(in the rows, 128 means zero)
Rotation paths and how fast each direction turns (deg/step):
Each turn is a multiple of 5 degrees from 10 to 175, or 0.
Each row of a path follows its step; steps can be skipped.
Path 1:
step 0: [130 125 141 130 123 121 139 121 129 132 130 123 134 134 116 134 139 128
 123 122 135 144 134 130 130 133 124 129]
step 1: [125 130 126 119 131 127 132 121 138 126 119 135 123 134 128 123 135 127
 133 117 128 131 127 131 118 146 139 125]
step 2: [139 126 125 122 137 125 137 119 121 126 121 132 113 125 126 119 126 126
 131 121 119 129 128 117 132 130 117 128]
step 3: [135 134 122 126 128 125 135 121 125 124 126 127 134 125 126 128 120 138
 123 120 136 119 148 125 137 128 132 138]
step 4: [118 124 145 128 135 115 125 132 130 136 123 140 129 132 122 127 117 125
 125 125 132 125 140 128 131 128 130 129]
step 5: [122 127 118 125 130 120 130 130 128 134 118 122 128 137 126 140 120 121
 134 136 125 135 136 115 120 138 128 127]
step 6: [133 124 135 127 137 137 139 121 119 122 114 123 127 136 130 131 134 120
 133 136 139 127 131 125 127 121 133 131]
step 7: [118 132 129 123 131 123 146 118 141 125 127 131 134 124 134 127 136 124
 126 128 128 136 135 130 140 121 129 125]
step 8: [119 127 128 129 147 122 131 121 134 136 123 121 136 120 122 119 131 130
 124 123 128 124 121 126 127 142 123 132]
step 9: [138 122 131 126 131 124 134 133 127 130 127 130 120 130 126 135 135 135
 117 124 134 139 129 114 132 141 123 139]
step 10: [130 119 128 116 132 136 130 124 135 126 117 141 125 134 132 132 130 139
 126 127 122 117 139 128 125 132 135 131]
Speeds:
[128 128 130 124 128 130 123 131 127 125 125 129 129 132 127 131 128 130
 131 127 128 134 126 125 125 131 128 128] : 85
[130 124 132 128 131 126 127 131 126 127 127 129 125 130 128 126 128 125
 125 127 130 130 126 130 131 125 123 125] : 160
[127 128 129 128 130 130 133 129 130 128 131 124 127 136 128 126 123 133
 128 128 127 128 125 128 129 128 129 127] : 0
[130 126 128 128 129 131 128 126 134 133 129 127 129 129 129 131 135 128
 126 125 127 127 124 127 130 129 126 128] : 40
[130 129 128 124 131 131 129 127 125 124 127 127 131 128 132 130 128 128
 129 125 122 127 129 128 131 122 129 130] : 90
Path 2:
step 0: [131 123 134 125 130 122 124 127 132 123 129 131 133 135 117 125 128 140
 128 146 129 112 121 128 140 129 128 128]
step 1: [121 137 144 138 133 136 124 120 122 125 131 123 129 120 127 119 131 130
 121 126 132 122 126 137 122 116 129 134]
step 2: [132 128 131 123 119 130 127 132 137 129 131 127 128 117 138 118 136 134
 120 122 138 142 130 121 129 124 123 117]
step 3: [138 125 125 131 130 128 126 127 145 124 123 129 139 134 131 134 127 141
 131 135 122 120 123 115 124 125 121 128]
step 4: [126 139 131 136 142 124 119 137 129 127 123 136 136 130 126 119 133 118
 128 125 128 117 126 134 120 119 132 131]
step 5: [128 128 132 121 115 125 123 127 131 132 123 128 137 119 123 114 127 126
 116 116 122 131 134 130 135 130 135 118]
step 6: [138 131 124 131 117 130 135 115 136 122 117 123 124 137 141 128 128 138
 128 131 121 120 127 130 129 127 131 125]
step 7: [130 132 128 130 144 124 117 135 126 130 121 132 129 131 142 125 136 136
 132 132 131 130 133 143 127 129 128 138]
step 8: [123 130 127 119 122 121 131 134 131 131 127 135 137 117 111 116 132 138
 129 131 127 131 136 133 136 123 126 134]
step 9: [140 133 141 131 122 136 142 116 136 132 125 133 125 123 125 128 123 131
 125 135 132 114 134 130 126 126 129 123]
step 10: [132 135 126 128 141 131 119 120 138 132 135 126 129 122 140 125 133 135
 129 122 141 129 125 135 117 138 135 127]
Speeds:
[130 129 129 129 129 127 126 127 131 129 130 129 128 125 127 132 129 127
 122 126 131 128 121 124 128 125 126 130] : 40
[131 130 129 125 127 129 129 130 129 131 129 133 132 127 127 129 128 125
 131 132 126 130 131 125 122 127 126 130] : 70
[131 128 123 124 128 130 124 124 130 125 125 126 125 126 132 128 125 127
 128 129 131 129 130 127 126 128 124 126] : 95
Path 3:
step 0: [131 128 140 119 125 135 133 130 136 136 116 128 131 139 129 122 132 122
 123 137 136 131 133 121 127 132 127 123]
step 1: [125 135 127 130 137 130 132 120 129 132 127 141 138 127 119 124 141 128
 128 128 126 125 128 128 144 126 120 127]
step 2: [128 136 120 135 121 129 128 116 121 120 132 125 127 117 131 127 124 136
 119 125 127 136 132 126 129 120 116 130]
step 3: [124 125 130 127 135 123 123 130 115 121 137 126 118 121 132 131 125 121
 125 125 118 138 128 128 125 130 142 131]
step 4: [136 121 128 131 115 126 128 136 136 126 128 131 127 134 133 135 132 118
 135 121 136 133 125 131 117 128 139 131]
step 5: [129 127 134 131 124 124 129 135 123 133 118 127 134 144 115 124 128 127
 131 133 128 118 117 135 126 131 126 131]
step 6: [130 133 123 121 124 129 126 127 127 138 129 128 133 123 125 125 120 139
 137 129 130 119 141 137 138 132 117 124]
step 7: [114 123 120 122 136 134 129 123 130 134 132 125 117 122 136 128 118 132
 128 133 125 129 122 124 133 119 122 123]
step 8: [120 123 138 124 134 127 128 127 138 125 127 131 124 121 132 133 133 129
 126 126 127 131 139 112 118 128 132 135]
step 9: [135 127 130 141 134 132 130 131 138 116 133 128 140 132 121 128 136 128
 122 130 132 128 121 124 128 128 141 128]
step 10: [151 141 130 129 132 125 124 125 121 124 125 125 134 137 131 127 126 126
 124 125 124 125 128 133 124 129 120 128]
Speeds:
[128 129 127 125 130 132 128 125 124 123 123 126 123 124 131 128 127 128
 133 127 128 126 128 130 128 126 130 126] : 85
Path 4:
step 0: [146 120 124 130 121 132 129 118 130 117 125 125 129 135 126 123 123 124
 131 132 122 131 126 120 121 135 134 125]
step 1: [139 122 134 125 119 126 126 126 137 124 115 129 140 127 115 130 130 128
 126 125 123 126 135 133 125 129 123 137]
step 2: [132 114 125 126 119 133 137 118 138 128 128 117 130 137 129 125 118 126
 138 124 120 128 130 128 126 121 130 131]
step 3: [150 129 124 134 124 133 129 124 139 121 120 125 133 125 122 129 121 127
 134 135 127 132 123 131 127 133 130 131]
step 4: [134 121 123 126 120 128 130 118 128 135 113 121 140 133 116 130 124 131
 126 121 124 122 129 127 131 124 129 136]
step 5: [133 114 120 129 122 143 129 126 140 118 130 117 132 128 126 125 122 128
 128 135 125 125 125 129 130 123 127 133]
step 6: [145 123 120 127 120 122 127 129 136 133 122 124 139 122 127 125 121 132
 131 126 128 132 123 123 129 135 131 137]
step 7: [131 124 126 121 115 131 132 123 134 131 125 114 129 127 113 127 121 123
 121 124 132 124 124 133 133 121 128 135]
step 8: [144 114 118 123 126 130 136 127 129 120 132 120 132 125 126 130 119 138
 129 136 128 130 127 122 132 125 130 127]
step 9: [135 125 121 117 118 127 128 132 135 129 116 123 137 128 116 122 128 127
 122 131 134 135 127 123 122 134 136 135]
step 10: [137 122 122 113 113 130 131 126 129 122 133 119 130 125 121 128 125 125
 128 120 125 126 134 127 134 116 124 132]
Speeds:
[131 126 123 131 130 128 131 130 129 128 128 129 128 129 133 125 129 126
 131 132 130 132 125 128 125 132 129 125] : 125
Path 5:
step 0: [128 128 119 144 130 130 135 136 138 124 130 125 126 133 126 136 138 131
 128 129 135 127 133 124 126 135 129 140]
step 1: [118 122 119 120 138 133 125 128 124 120 135 129 122 127 136 138 135 122
 116 126 128 128 135 128 126 129 125 123]
step 2: [124 126 128 129 134 132 133 135 125 127 137 123 128 125 125 139 122 136
 135 124 135 134 137 132 138 121 124 140]
step 3: [121 113 120 136 128 136 124 131 127 124 133 122 131 124 124 129 135 134
 130 116 121 133 129 120 122 132 133 126]
step 4: [124 122 123 128 134 130 135 124 129 128 137 131 127 124 136 123 127 138
 128 129 128 142 139 136 127 126 114 120]
step 5: [123 129 123 132 129 135 144 134 139 121 129 117 127 135 125 132 123 133
 134 126 132 136 126 122 130 136 131 124]
step 6: [120 117 127 123 134 131 132 137 121 120 136 133 125 130 134 127 131 134
 121 138 119 132 128 129 125 131 136 118]
step 7: [129 121 132 131 126 127 136 133 144 127 135 133 130 123 128 134 122 134
 125 138 133 135 139 125 132 125 127 137]
step 8: [126 118 128 135 130 130 127 134 139 128 133 126 117 137 132 141 143 129
 128 125 125 127 127 120 124 133 133 123]
step 9: [131 131 116 124 133 122 128 134 122 124 141 128 119 127 135 136 130 132
 125 136 127 130 143 130 128 129 120 130]
step 10: [122 128 123 131 129 141 127 136 137 123 132 117 126 118 122 142 128 133
 123 123 134 130 126 128 133 134 126 137]
Speeds:
[127 130 130 131 127 131 132 132 129 134 125 126 127 126 131 129 126 128
 129 127 132 130 125 124 129 128 127 132] : 140
[133 129 130 133 128 128 124 126 131 129 129 133 129 127 129 126 132 128
 131 126 127 133 131 125 127 128 128 127] : 85
Path 6:
step 0: [126 130 128 125 138 120 131 136 132 139 123 122 142 125 140 137 136 132
 129 125 124 126 123 116 125 126 120 121]
step 1: [125 130 117 145 125 130 126 129 133 130 121 122 144 128 126 125 123 135
 121 122 141 129 136 125 134 123 122 132]
step 2: [123 116 121 123 131 133 112 123 132 120 125 132 128 121 116 126 120 138
 124 123 124 126 139 128 123 138 131 126]
step 3: [121 127 141 125 127 135 131 125 137 119 120 131 126 126 127 126 115 125
 137 137 125 123 121 123 132 136 143 126]
step 4: [123 125 135 117 128 128 135 138 114 127 121 126 128 131 122 125 129 125
 136 127 132 119 121 140 137 115 132 124]
step 5: [128 142 131 130 133 125 136 132 119 145 127 122 122 132 126 135 126 132
 125 120 126 132 133 138 119 129 131 118]
step 6: [137 135 123 134 129 131 126 136 124 128 137 138 128 142 138 127 124 129
 120 130 144 130 133 130 127 142 125 126]
step 7: [135 133 116 121 120 118 115 124 120 120 135 126 129 126 132 134 124 120
 132 132 121 119 132 122 128 137 126 138]
step 8: [125 124 121 139 136 119 126 130 141 126 132 124 118 128 126 134 125 113
 136 137 120 129 124 121 132 117 131 127]
step 9: [122 117 131 126 124 133 132 125 130 141 136 134 126 116 119 135 134 126
 128 134 142 131 129 126 129 112 127 134]
step 10: [132 120 128 118 119 126 134 119 134 138 123 122 121 123 136 113 133 131
 125 125 131 138 135 134 119 131 130 125]
Speeds:
[128 130 128 124 129 128 135 131 127 128 129 127 130 132 129 129 132 126
 127 122 129 131 127 130 127 132 127 129] : 60
[131 127 126 125 128 125 129 130 133 129 132 125 126 126 128 128 127 127
 124 130 130 129 124 126 124 126 125 133] : 35
[125 125 128 129 127 129 131 132 127 132 127 126 127 130 132 133 130 132
 130 129 128 129 129 128 127 121 130 129] : 80
[128 128 128 131 129 123 129 129 126 130 126 126 132 128 124 129 126 124
 125 127 124 129 125 128 132 123 127 126] : 95
Path 7:
step 0: [125 143 129 117 129 129 141 129 127 130 124 123 132 130 132 129 131 127
 130 122 134 123 123 123 121 130 120 120]
step 1: [129 142 133 126 131 133 138 136 128 123 126 131 133 132 129 128 125 127
 132 121 137 128 129 118 126 122 118 132]
step 2: [125 142 131 118 125 130 125 130 132 123 120 124 125 133 129 127 118 127
 137 118 136 128 127 125 128 128 119 128]
step 3: [133 140 126 125 122 134 131 137 130 120 130 123 124 135 127 136 127 132
 130 112 134 130 121 125 132 131 125 128]
step 4: [126 133 131 119 128 135 129 134 136 121 122 125 134 137 118 130 127 126
 123 116 132 137 121 128 128 133 123 128]
step 5: [130 128 136 126 131 136 118 140 135 121 125 126 132 127 123 137 130 127
 133 115 132 128 126 127 132 133 122 135]
step 6: [122 128 132 125 128 130 123 136 137 125 117 120 127 133 128 136 131 133
 129 119 124 122 118 128 127 139 126 130]
step 7: [130 130 134 124 136 137 129 137 136 126 127 129 128 128 132 140 134 130
 119 120 119 125 117 125 128 131 125 133]
step 8: [127 127 136 116 137 136 123 132 132 128 118 129 129 125 128 136 130 126
 125 129 121 127 124 117 123 136 122 125]
step 9: [130 130 135 125 134 135 126 130 130 128 121 135 129 121 138 136 133 136
 130 122 131 118 124 116 127 133 126 122]
step 10: [123 129 132 129 133 136 132 128 131 127 118 131 125 134 138 130 121 132
 121 126 128 123 120 113 122 131 125 124]
Speeds:
[127 133 126 125 126 123 132 129 128 124 128 127 131 127 125 129 126 128
 130 126 127 128 130 131 132 129 124 132] : 20
[127 136 127 127 126 132 129 126 127 126 127 134 127 127 130 128 126 130
 129 132 129 128 130 125 127 128 131 127] : 40
[124 127 131 134 129 126 126 129 130 126 123 129 130 127 130 125 127 130
 131 128 133 125 129 127 129 127 128 131] : 90
[129 127 131 127 121 129 127 128 129 125 130 129 127 134 125 129 128 128
 130 130 133 130 124 129 131 125 129 129] : 35
Path 8:
step 0: [130 113 126 115 124 130 124 135 132 121 134 132 131 131 129 136 130 134
 127 122 127 127 116 127 135 130 131 127]
step 1: [129 115 129 125 117 128 125 119 138 131 134 130 131 129 134 136 141 133
 122 128 136 124 131 125 124 127 125 129]
step 2: [134 124 132 124 117 124 137 119 135 130 120 126 141 122 132 126 132 134
 131 128 134 131 130 127 135 130 135 126]
step 3: [136 125 125 122 124 121 134 126 126 130 128 137 124 125 122 137 126 136
 130 131 135 131 118 128 142 128 135 125]
step 4: [126 123 126 120 126 131 126 129 136 128 126 133 126 121 126 149 125 138
 121 124 132 122 126 124 126 136 125 129]
step 5: [134 120 136 116 128 131 135 120 136 126 125 131 137 128 131 132 129 128
 119 128 128 121 131 127 122 130 139 138]
step 6: [133 118 135 130 123 123 134 123 135 131 123 124 121 128 134 130 126 137
 126 135 132 132 125 134 135 122 141 135]
step 7: [125 121 134 130 126 118 130 131 131 134 123 128 129 119 121 141 119 134
 124 133 135 125 134 125 138 123 129 124]
step 8: [133 126 127 121 132 131 135 132 130 135 124 133 137 130 118 140 124 135
 129 137 125 124 135 122 126 133 130 138]
step 9: [130 120 139 121 131 123 133 127 132 119 128 129 123 129 128 131 128 140
 124 132 117 127 128 132 130 136 129 142]
step 10: [130 117 145 129 125 119 128 132 133 124 125 126 128 135 133 136 124 130
 121 139 133 125 126 133 127 124 123 126]
Speeds:
[126 131 128 122 128 130 132 122 127 128 126 126 129 129 126 122 129 130
 128 130 125 130 128 130 129 129 130 130] : 110
[130 132 128 129 125 126 129 127 128 131 128 123 128 125 124 131 125 124
 131 130 130 132 127 128 132 126 128 126] : 85
